128 stands for zero in the data rows.
Each pair is two rows. How far apart are they, by a hidden measure? 0 means very close, and 20 very far. Two or three weighted sums of its numbers give each row a place; it is the straight-line distance between the places.
[ 71 213  79  47 201  87 133 111  64 140 206 110  97 208 157 131]
[162  98 111  88 185 162  42 116 220  77 156  46 153  78 108  88]: 12
[109 135 158 173 149 147 136 122 125 176 128 174 114 143 158 148]
[ 95 121  69  78 106  81 181  98 133 138  97 127 177 117  74 179]: 14
[140 155 186 198  86 155 103 168  59  99  78 144 120 113 161 137]
[ 95 139 142 120 211 161  62 137 130 124 146 127  94 124 145 107]: 6
[122 145  81  59 131  88 131 139 134 109 165  54 144 152 101  89]
[115 107 112 134 135 144 106 149 148 126 112 110 128 118 134  80]: 6
[ 90 148  75  76 151  82 187 112 119 200 185 110 114 195 154 101]
[134 101  87  60 159 113 129  99 138 129 169  95 108 120 128 116]: 6
[185 105 130 135 114 156  88 123 168  67 143 125 125 109 115  91]
[121 161 117  96 140 106 122 138 120 103 157 109 133 151 100 130]: 6
[117 107 134 134 122 136 113 151 117 127  99 109 125 104 137 104]
[ 88 163 150 166 125 120 153 158  88 173 116 140 125 169 160 128]: 2
[128 153 117 104 139 111 135 122 117 120 164 128 117 158 122 130]
[178 107 125 121  74 108 167 100 135 125 127  93 157 108 132 154]: 7
[201 114  81  58  54  82 164  73 115  60 130  65 172  82  97 185]
[118 115 157 167 161 164 110 113 139 149 111 177 117 109 142 156]: 10
[158 133 181 177 120 149 112 138 152 111 126 151 138 124 108 148]
[123 139  88  81 156 116 119 113 135 121 168  96 124 148 139  99]: 8
[115 178 151 137 143 123 105 148 115 104 135 130 139 148 105 147]
[108  95  88 121 128 115 168 135 162 186 146 134 112 160 145  61]: 16
[161 136 159 119  95 119 128 119  54 104 111  91 127  87 156 188]
[ 96 111 150 168 160 161 114 137 148 170  99 161 121 117 146 126]: 3
[167 140 126 110 134 123 142  67 127 119 167 140 129 127 137 184]
[137 159 166 160 176 175  63 130 123  97 153 167  95 139 148 122]: 13
[126 129  83  67 143 106 111 124 165  93 155  86 149 129  79 105]
[185 129 159 126 144 136 125  78 145 118 186 151 106 133 134 166]: 6
[142  64  45  66 109 121 138 101 127 113 125 111 105  95 141  77]
[140 107 119 128 124 156  86 123 126  82  90 124 132  76 126 127]: 13
[145 114 185 181  93 150 122 135  81 120  72 146 127  79 148 188]
[105 126 119 126 134 144  81 159 118  97  81  87 145  88 126 108]: 2
[106 130 110 138 114 122 150 133 107 148 113 155 119 142 138 116]
[148 141 165 130 154 133 117 112 138 124 169 160 109 142 117 161]: 8
[188 135 150 151  89 136 127  87 150  76 116 137 173  94 102 195]
[119 108  70  95  60  80 198 123  96 142  93  99 156 124 127 128]: 16
[132 134 145 138 149 149  98 124 128 122 127 111 132 111 150 140]
[109 106 152 156 165 155 122 116 141 165 116 181 108 114 137 151]: 8
[116 122  99 131 123 121 144 147 155 151 139 106 129 163 140  61]
[185 134 143 136  73 112 154 109 119 118 132  70 166 114 153 165]: 6
[195 131 128 156  92 142 141  81 131 109 148 143 133 134 176 136]
[152  93  89 133 112 137 153  91 171 128 134 183 121 132 122 103]: 11
[174 159 140 123 122 125 126 100 129  96 171 118 134 142 132 152]
[200 152 137 120 118 128 125  74 126  96 183 114 130 135 158 161]: 2
[114 161  94  50 162  92 117 119 120  94 170  87 134 145  87 144]
[172 144 116 133  91 154  59 144 120  20  92  81 156  83 123 102]: 10
[123 168  82 123 107 120 123 137 122  95 123  99 159 152 134  90]
[157 123 156 137 103 131 121 133 120 101 120 130 129 108 108 151]: 6
[140 109 126  95 153 106 171  84 154 189 191 126 108 151 141 147]
[166 141 121 122  74 106 151 108 113  87 118 122 160 117 101 167]: 4
[130 112 111 126  80 113 154 140  92 131  92  93 141 109 145 122]
[162  73  18  20  62  73 179  60 139  65  98 100 175  62  49 166]: 14
[179 109 106 100  98 118 145  74 138  93 132 128 145  97 108 172]
[147 137 150 123 156 132 118 114 146 124 172 165 104 147 112 139]: 9
[ 93 171 168 156 169 143  91 152 136 105 121 183 132 143  73 159]
[ 76 217  99  84 191 116  93 116  68  91 151 140 119 164 130 157]: 6
[174 121 165 146 154 153 104  82 179 110 152 152 135 108 120 175]
[200  93  92  99  55 108 165  64 132  86 113 101 169  75 119 181]: 13
[ 74 142 117 123 169 137  86 181 111 126 117 122 104 144 131  67]
[ 75 136 121 147 131 145  84 189 106 108  65 106 140 110 125  84]: 6
[171 116 138 148  91 125 151 108 152 136 126  99 157 116 148 145]
[110 145 128 107 161 121 115 132 135 116 155 153 111 150  94 128]: 10
[105 137 113 149 105 128 136 152  95 141  94 117 131 136 162  98]
[108 149 167 137 158 128 122 134 137 136 137 162 128 139  92 169]: 5
[108 151 121 139  96 110 156 139  76 144 101 123 139 138 148 143]
[135 109  50  43  71  62 198  86  89 119 123 102 145 116 104 159]: 13
[120 122 164 162 136 147 126 131 111 154 113 156 112 117 149 156]
[106 107  99 105 140 140  88 148 125 100  84  79 145  79 122 102]: 3
[133 150 139 145 132 146 112 118 104 110 122 160 120 125 139 151]
[102 136 118 116 129 138  79 160  88  85  72  75 150  80 126 127]: 5
[106 136  35  83  71  87 164 142  82 110 104  94 140 150 134  64]
[ 87 109 163 172 159 155 128 143 135 189 108 181 103 129 150 127]: 9
[169  86 173 165 150 167  99 108 190 137 135 136 126  92 139 134]
[120 138 117 138  76 104 170 133  99 116  91 170 146 132  90 158]: 17
[105 129 164 167 158 162  89 144 128 139  93 124 136 100 147 142]
[ 74 142 135 151 118 121 139 183  78 174  90 100 126 143 164 101]: 10
[167 123 159 153 138 139 146  89 159 150 173 156 119 143 143 157]
[ 97 124 131 136 112 120 135 172  94 149 102 115 115 135 142  96]: 7
[111 117 129 153 138 139 143 131 138 174 123 151 122 140 153 110]
[176 128 129  97 144 120 118  94 171 105 178  97 138 127 112 146]: 7
[108 223  94  65 188 102 125  73  64 115 208 146 104 189 154 186]
[113 146 138  97 205 141  70 127 130 103 161 132  99 126 109 133]: 8
[133 108 130 129 133 149  83 158 136 106 108  75 131  96 141  81]
[152 135 153 139 135 147  93 130 122  97 131 127 120 113 130 135]: 5
[124 144 130 143  85 108 159 142 105 138 105 116 150 138 130 139]
[200 115 134 157  86 177  48 141 151  13  92 101 151  70 119  89]: 15
[ 85 154 180 204 148 153 126 172 113 194 104 136 125 155 184 119]
[ 80 154  11  77 123  84 173 128 158 138 156 137 144 208  99  37]: 19
[120 102 129 129 110 128 129 168 112 142 111 102 110 120 150  79]
[122  83 103 110 138 125 116 170 193 120 150 136 105 146  73  28]: 10
[151 103 143 112 157 140 108 102 161 122 153 129 115 105 119 146]
[152 112 193 178 122 146 124 142 172 140 135 157 127 126 108 141]: 4
[ 90 100  90 130 126 122 157 153 142 175 114 129 119 148 146  62]
[125  99 165 133 173 152  84 167 176 153 144  82 113 116 133  87]: 16
[ 91 144 149 160 120 123 156 145 102 153 106 208 113 152 110 154]
[141 101 182 172 144 152 131 126 172 158 140 194 106 132 109 146]: 7
[146 122 165 152 144 148 131 103 144 136 146 189 110 132 121 169]
[103 150  80  61 110  65 176 127 117 139 136  60 172 148  96 146]: 8
[135 129 108 133  80 119 147 120 107 110  92 123 155 110 128 143]
[ 73 163 140  99 224 144  66 140 122 131 141  98 124 123 128 147]: 14
[106 101  88 126 115 108 187 133 144 198 148 138 108 176 155  64]
[150  98 111 124 111 124 153 104 153 135 139 148 125 129 121 118]: 5
[106 133 133 111 165 134  97 144 123 139 128  83 128 117 142 123]
[145 113 112 105 113 127  78 181 205  66 122  32 176 110  64  46]: 5
[151  69 144 157 133 147 142 119 215 185 140 117 134 120 144  98]
[179  43  75  95 117 131 153  62 232 122 149 157 135  96  86 110]: 10
[102 127 121 118 141  97 198 106 135 218 161 141 120 170 142 155]
[117 163 132 123 140 121 118 141 117 116 148 133 123 160 116 121]: 13
[119 135  97 112  90 104 155 128  83 120 104 116 139 128 135 136]
[144 143 126 146 126 140 121 117 136 116 135 139 129 141 145 117]: 8
[150 132 101  67 175 100 166  60 147 171 232 133  91 179 154 139]
[ 82 126 131 155 140 137 132 153 124 169  97 138 125 137 148 105]: 3
[125 122 191 164 125 131 131 154 147 138 112 156 137 119  81 165]
[143 154 113 125  73 108 147 120  74  99 100  93 160 116 145 153]: 9
[118 171 192 164 162 149  92 143 138 114 131 167 135 140 100 173]
[180 156 176 169  31  93 204 106  81 108 115 188 149 138  97 222]: 17
[159 126 181 186 132 166 100 115 160  99 118 195 129 111 107 165]
[178 148 160 134 166 166  78  83 129  79 172 174  95 121 131 165]: 7
[123 139 118  74 174 123  92 118 116  84 160 138 100 121  88 146]
[104 128 147 147 123 125 145 167  82 174 121 120  99 147 173 101]: 5
[119 119 179 157 155 147 110 137 163 129 123 179 126 116  83 170]
[103 149  89  73 155 104 117 135 136 100 149 115 131 146  80 114]: 5
[ 99 104 103 104 137 141  77 157 130  90  68  75 155  66 105 108]
[123 125 131 145 127 138 129 131 127 148 121 133 125 131 150 117]: 4
[143 113 112 115  96 116 141 125 124 101 116 138 131 115 104 129]
[119 108 105  93 206 153  85  99 189 127 164 130 114 115 118 115]: 12
[141 126 142 141  88 116 145 149  96 129 116 106 127 127 140 120]
[164 155 150 151  77 111 166 108 109 108 132 156 144 142 117 179]: 3
[119 147 122  67 182 111  99 123 145 121 170  58 140 125 111 143]
[150 156 122 124 133 136 110 102 112  99 147 123 126 133 159 140]: 2
[116  70 158 142 111 133 108 185 204 103  73 136 155  81  16 110]
[182 143 155 148  89 123 151 106 117 126 150 111 140 132 159 160]: 12
[144 136  87 105  58  99 157 113  80  88  81  88 176  95 124 161]
[116 154 161 161 144 136 140 123 114 161 144 155 117 157 161 153]: 8
[116 109 110 130 124 132 127 148 143 145 113 101 135 123 143  86]
[131  98 154 123 148 119 151 123 186 172 149 136 130 130  91 146]: 7
[167 142 117  96 123 113 126 108 145 108 179  74 138 145 136 118]
[150 142 142 171  77 141 125 139  90  99  88 132 142 113 153 137]: 2
[ 78  86  89  91 204 137 115 129 166 179 152 146  83 138 132  70]
[101 103 106 145 131 144 125 145 142 147  98 139 126 121 141  87]: 4
[140 118 124  99 201 158  73  87 181 108 163 121 123 104 125 133]
[125 113 129 150 143 162  89 142 148 118 111 132 124 110 139  93]: 5
[130 156 112 123 141 133 108 123 106 110 147 121 115 145 154 107]
[ 63 138 146 144 166 132 126 149 130 151 107 210 114 142  80 150]: 11
[ 94 108 162 174 175 163 115 135 148 177 109 186 104 120 146 134]
[111 128 129 133 116 127 133 141  67 139 102 127 108 119 163 129]: 3
[159 104 102  86 126 145  78 106 119  52 108  95 133  61 115 140]
[106 129 129 150 107 128 135 164  93 151  97 107 125 132 164  99]: 6
[ 91 134 165 174 156 157 118 151 128 176 109 149 120 133 155 133]
[102 120 131 152 118 135 132 160 122 162  98 105 135 128 159  99]: 4
[149 142 176 172 102 127 146 133 126 127 124 153 136 137 112 168]
[173  69  82 107 106 120 169  90 195 147 162 133 122 134 128  82]: 12
[143 147 133 130 153 127 132  92 211 115 162 173 160 152  62 163]
[167 126 151 136  81 119 138 136 109 104 122 104 136 115 127 140]: 1
[154 131 104 109  69 100 168 103  98 107 108  92 162 109 135 166]
[ 90 121 112 129 137 145  85 168 124 112  76  99 140  98 125  89]: 9
[140  93  68  92  97  96 181 114 148 161 153 101 125 150 142  74]
[116 146  77  48 182 100 141  73 127 135 202 150  95 163 118 143]: 6
[ 69 112 132 161 151 142 126 169 134 182  87 132 126 130 145  92]
[129 112 112 148 101 141 127 145 119 124 102 129 123 122 151  83]: 1
[155 138 135 113 146 129 118 109 138 114 181 148 101 152 125 124]
[146 108 146 139 124 132 137 118 144 128 135 163 115 123 109 141]: 5
[139 103 161 158 160 152 142  94 155 171 150 188 101 129 148 158]
[127 104 178 175 140 152 114 150 184 135 113 170 133 115  79 132]: 8
[146  82 145 145 146 142 143 118 195 181 158 125 120 134 141 100]
[147  99 143 120 162 141 121  95 169 144 156 145 109 116 125 147]: 3
[141 118 178 190 139 163 127 111 149 158 120 172 126 120 161 156]
[150 121 137 148  98 123 154 110 131 133 120 149 141 125 123 161]: 9
[ 99 139 108 139 109 120 147 145  93 149 102 118 131 143 158 107]
[137 132 124 149 110 144 112 134  98 101 103 142 120 116 143 121]: 6
[100 125 119 130 124 145  71 177 100  81  63  92 141  82 116  99]
[ 91 134 128 143 147 144 107 147 116 136  94 135 131 119 138 124]: 5
[112 117 166 180 133 136 149 164 168 221 137  94 134 161 171  82]
[110 127 130 151 130 138 128 136 134 134 117 177 119 140 119 117]: 6
[ 74 224  88  74 202 112 108  98  58 107 173 159 104 183 142 163]
[ 85 168 139 131 137 104 143 162 113 157 128 115 144 164 114 134]: 5
[141 130 107 101  94 106 150 112  92 112 118  94 141 108 135 154]
[100 105  94 100 118 125 113 152 107 119  80  72 144  86 132 106]: 3
[ 82 142 134 150 116 122 136 175  79 167  93 114 125 143 154 109]
[184  96 143 133 104 128 155  85 163 139 145 127 140 107 134 165]: 8
[100 167 178 128 160 111 120 155 141 131 147 142 138 156  64 164]
[ 43 198  80  99 176 104 136 147  72 160 155 145 103 208 152  93]: 7
[122 112 118 138 134 151 104 131 134 116 103 135 125 108 136 106]
[141 140 165 117 153 123 117 130 133 146 162  72 133 127 145 145]: 4
[132 137 136 120 187 150  96 101 131 114 173 190  78 144 131 133]
[110 110 150 170 140 146 129 157 155 184 113 105 134 129 159 101]: 7
[106  81  88 105 129 132 118 143 143 132  87  86 138  85 126  90]
[130 118  98 100  85  94 176 101 102 114 101 145 145 108  98 177]: 9
[118 137 133 158  88 133 127 165  77 122  77  95 140 116 162 109]
[ 57 149 143 121 160 106 126 187 141 136 125 176 120 170  41 114]: 16
[121 110 110 111 126 147  70 145 125  71  74  82 150  64 113 117]
[121 132 162 179 120 144 127 156 123 158 104 107 139 126 169 120]: 2
[167  78 184 175 136 170 110 112 193 118 120 218 112  95  83 154]
[129  81 102  82 191 141 108  95 184 132 174 161  84 121 105 101]: 4
[ 96 140 108 148 112 128 150 146  94 154 103 138 122 150 164 105]
[ 94 207 110  92 177 121  99 109  73  86 155 165 112 161 117 170]: 9
[164 136 112 129  93 115 167  93 111 131 152 138 122 152 158 134]
[106 121 114 110 150 130 108 146 130 134 127  93 125 124 134  93]: 5
[ 90 124 120 132 129 141 100 167  99 118  72 110 133  97 131 111]
[106 152 162 189 134 135 166 122 115 203 129 158 126 167 183 150]: 3
[123 111 116 118 135 148  81 149 133  93  97  87 138  88 125  99]
[137 116 122 158 107 144 133 133 121 134 110 145 122 127 161 101]: 7
[184 106 111  77 146 114 139  79 179 131 212  86 120 137 132 123]
[147 101  58  97  96 110 168  83 149 107 134 180 124 136 100 112]: 14
[102 123 130 151  94 120 151 155  94 155  80 118 137 119 146 125]
[ 73 110 118 106 128 115 118 192 108 123  83 108 122 114  88  88]: 6
[148 102 151 161  81 141 130 146 118 128  86 117 137  97 141 123]
[128 119  88  62 146 114 106 124 115 101 149  83 113 116 120 104]: 2
[ 69 138 204 195 206 177  92 136 138 164  96 235 105 117 107 195]
[ 88 121 107 104 194 141 100 133 153 152 143 109 119 128 135  97]: 6
[132 135 158 171  90 134 134 157  85 138  98 110 128 125 168 121]
[108 141 143 118 158 139  83 144 115 110 107  82 141  97 129 144]: 6
[166 107 111 114  69 106 160 113 123 117 108  75 162  97 133 145]
[ 89 161  64 104 114 103 152 132 104 106 116 167 133 163  98 105]: 10
[176 122 139 133 134 138 127 100 155 133 178 107 120 138 161 120]
[ 78 150  88 118 156 124 109 181 135 127 148 141 101 193 115  22]: 14
[154 127 133  94 152 123 119  93 140 115 169 119 119 122 121 155]
[108 136 138 140 120 133 117 148  87 103  96 167 114 120 110 143]: 5
[129 126 109 142 116 131 150 119 130 138 133 176 111 151 137 103]
[117 136 121 141 116 134 134 127  92 127 102 144 124 125 153 140]: 7
[135 151 234 182 135 146 120 147  71 177 119  86 120 108 197 195]
[120 101 169 150 159 140 140 131 156 182 148 160 100 134 128 137]: 15
[181 125 124  91 140 119 129  83 151 108 201 121 109 142 124 136]
[102 177 143 125 149 119 121 132 110 121 140 144 132 153 107 168]: 1
[156 138 127 122 131 144  92 117 115  84 136 114 121 112 143 126]
[ 95 143 120 139 103 119 137 161  79 135  84  99 140 126 154 117]: 8
[104 128 114 100 204 151  81 112 163 134 150 112 123 117 133 116]
[152 128 152 153 103 131 140 133 117 137 130 114 129 131 148 133]: 7
[126 130 128 116  87  98 165 153  80 129 128 133 107 149 119 120]
[144  95  60  88 106 138  97 116 135  62  91  90 147  73 121  90]: 15
[ 96 135 134 153 109 127 133 160 102 151  81 102 149 119 152 128]
[137 123 123 137 112 125 143 121 142 128 127 154 132 132 112 129]: 8
[195 126 135 146  95 168  48 142 138  14 104  93 145  76 122  98]
[108 148  99 118  84 100 157 130  91 100  89 149 153 129  93 158]: 19
[193  80 139 132 126 141 144  78 203 145 167 126 134 112 127 135]
[130  87 196 181 164 158 134 139 170 209 153 157  89 140 158 112]: 5
[150 135 172 135 124 114 137 131 155 135 153 108 143 137 103 158]
[ 63 219 143  91 194  87 147 120  68 164 183 144 109 198 126 193]: 1
[185  97 170 146 117 133 149 107 174 154 169 128 124 129 133 142]
[138  78 147 129 148 125 154 114 200 174 156 158 120 129  92 135]: 7
[137 110  66  84  89 103 148  92 138  80  96 143 163  93  69 156]
[124 124 156 148 137 143 115 124 135 113 113 181 123 113  94 163]: 11
[143 135 150 149 128 136 121 123 148 118 131 150 138 132 112 142]
[132 117 101  65 166 117 116 100 151 104 174 138 104 131  88 127]: 4
[167 129 161 163 102 144 125 113 130 126 112 105 154 100 155 168]
[145 110 117 136 123 129 162 101 147 167 156 149 113 149 152 113]: 10
[ 49 161 138 133 171 122 106 186 135 129 110 175 128 160  55 112]
[136 106 118 154 118 147 130 127 138 137 117 164 112 127 143  95]: 8
[142 121 114 126 133 134 129 116 141 140 144 115 122 137 154 105]
[ 91 111  61  70 123  91 156 117 166 123 101 103 180 110  60 137]: 14
[ 96 146 137 150 106 118 143 173  73 149  96 107 127 142 164 110]
[182 138 196 175 133 159 102 113 158 103 151 153 129 123 121 169]: 11
[144  66 108 118 105 137 111 169 152 120 107  68 121  96 138  41]
[ 59 142 130 161 136 141 115 181  97 160  69 121 138 130 151 102]: 5
[101 134 119 108 129 133  72 182 105  78  84  67 145  94 110  97]
[161 147 138 147  78 124 141 113  89 107 105  90 157 109 165 159]: 6
[205 105 124 137 111 153 114  76 177  79 153 150 131 109 126 126]
[117 145 158 160  96 120 145 161  85 152 101 104 138 135 160 133]: 2
[156  71 105 110  62  94 191 120 163 144 108  98 163 104  93 127]
[158  92 131 145 118 145 139  96 187 137 119 140 149 101 116 148]: 11
[159 127 130 143 116 124 164  93 137 154 162 147 121 153 159 141]
[ 84 132 129 149 129 150  83 184  96 102  59 110 140  96 126 102]: 6
[166  94  94 112  96 117 158  85 159 121 130 137 142 110 114 139]
[112 184 160 142 153 131  95 141 129 101 128 125 155 137  99 166]: 15
[192 144 162 115 146 132 121  77 118  97 198 160  90 138 133 177]
[135  86 177 176 129 152 121 149 194 137 111 187 125 115  75 127]: 7
[111 129 115 129 128 141  97 143 116  98  93 125 134 104 123 117]
[196  83 173 160  93 150 140 108  95 152 136 117  88  97 202 141]: 3
[168  92 156 129  99 125 129 142 137 120 124  87 128  96 123 125]
[ 80 172  87  50 192  92 141  98  95 144 192 146  93 182 121 148]: 3
[104 118  99 120 108 116 136 154 109 141  97  75 142 120 150  90]
[156 138 144 119 163 144  96 108 126 108 174 149  90 137 140 130]: 12
[141 161 105 122 146 143 108  87 117  98 150 146 127 135 153 142]
[191 145 178 140  79 129 122 105  58  72 117 118 125  87 147 206]: 6
[ 62 126 116 136 123 115 145 184  98 177  88 123 120 145 137  85]
[165  95 143 115 156 135 130  89 176 137 175 144 109 119 120 147]: 7
[124 148 153  97 189 137  69 139 125  96 170 118  95 131 109 123]
[106 122 128 145 106 127 132 153 105 143  79 102 148 104 138 130]: 13
